One turn sends every row of this set to another row. A few are shown first. Where does it send the rows asked after them?
Q: [16, -64, -20, 6, -9, -22, -2, -3, 21, 5, -41, -14, 5, 3, 24, -24, -8, -12, 9, -29, -41, -33, 1, 4, -16, 17, 46, 27, -2, 12, 35, 23, -21, 22, -4, 13, 6, -2, 1]
C: [-7, -40, -30, 10, 21, -3, 34, 13, -9, 18, 8, 8, 18, 2, 50, -12, 5, -37, -1, -8, -4, -14, -6, -10, -20, -25, 20, -26, -10, 26, 4, 12, 1, 27, 10, -21, -1, -13, 15]
N: [-2, -24, -2, -18, 19, 16, 3, 5, 6, 13, -19, -8, -12, -20, 25, 21, 6, -33, 18, 4, -4, 10, -11, -17, -9, -12, 11, -23, 3, 7, 34, 25, 27, 16, 13, 24, 6, 2, -35]
B: [11, -58, -12, 0, -8, -24, -3, -5, 9, 14, -37, -8, -1, 4, 17, -21, -8, -11, 12, -38, -27, -33, -4, 1, -10, 20, 41, 26, 4, -1, 43, 22, -17, 28, -4, 25, 14, 2, 9]
H: [9, -17, -16, 7, 4, -18, 15, 7, 24, -18, -17, -3, 2, 11, 45, 6, -3, -5, 28, -27, -27, -23, 15, 10, -20, 7, 38, 56, 15, -14, 26, 23, -32, -4, 6, 2, 2, -4, -8]
X: [0, -24, -37, -10, 24, -19, 39, -9, -10, 11, -44, -36, -1, -8, 31, 25, 43, -15, 1, -19, -2, 18, -5, -3, -8, 10, 27, -6, 31, 2, 7, 9, 14, -3, 21, -20, 2, 16, -3]
Z: [3, -27, -40, -8, 23, -18, 39, -7, -5, 8, -45, -38, 1, -9, 33, 24, 44, -16, -1, -17, -7, 18, -4, -2, -10, 10, 29, -6, 29, 7, 4, 9, 13, -5, 20, -24, 0, 14, -5]
W: [6, -31, -11, -12, 18, 19, 4, 7, 22, 1, -22, -14, -5, -24, 35, 18, 5, -35, 14, 13, -22, 9, -3, -11, -17, -14, 17, -23, -4, 25, 23, 25, 21, 7, 11, 8, -4, -2, -45]
S: [9, -62, -20, 7, -7, -24, -5, -2, 16, 10, -38, -15, 1, 18, 18, -24, -8, -8, 10, -25, -37, -32, -12, -3, -16, 6, 48, 24, -3, -2, 35, 22, -14, 29, 6, 24, 16, -3, 0]
L: [-4, -37, -25, 4, 19, -3, 36, 10, -12, 20, 7, 13, 17, -11, 51, -10, 6, -40, 1, -18, 2, -15, 2, -5, -15, -13, 15, -24, -6, 30, 10, 12, -3, 25, 1, -22, -5, -10, 21]
R: [0, -26, -40, -7, 25, -19, 38, -7, -8, 11, -44, -39, -1, -3, 31, 24, 43, -14, 0, -15, -5, 18, -8, -5, -10, 5, 30, -7, 29, 2, 5, 9, 16, -3, 24, -21, 3, 14, -6]
U: [3, -17, -16, 10, 7, -19, 11, 9, 21, -14, -16, -6, -1, 26, 40, 6, -2, -1, 28, -20, -26, -21, 3, 4, -20, -5, 41, 53, 14, -25, 24, 24, -24, 2, 16, 11, 10, -5, -11]
F: [7, -24, -1, -22, 17, 18, 8, 3, 12, 7, -22, -4, -7, -42, 32, 21, 7, -39, 18, -5, -7, 8, 5, -8, -8, 4, 9, -21, 5, 25, 34, 24, 18, 8, -1, 12, -6, 4, -32]
J: [-10, -34, -24, 4, 21, -6, 34, 11, -19, 25, 9, 12, 14, -1, 45, -10, 5, -37, 2, -17, 7, -14, -8, -11, -14, -20, 14, -25, -6, 18, 12, 13, 3, 32, 8, -12, 4, -9, 22]
Y: [3, -13, -10, 3, 5, -20, 14, 6, 13, -10, -15, 1, -3, 15, 38, 7, -2, -4, 31, -32, -15, -22, 9, 6, -14, 7, 34, 55, 20, -26, 32, 23, -27, 2, 8, 13, 10, -1, -2]

Z goes to X
H goes to Y
B goes to S
And these:
L goes to J
F goes to N

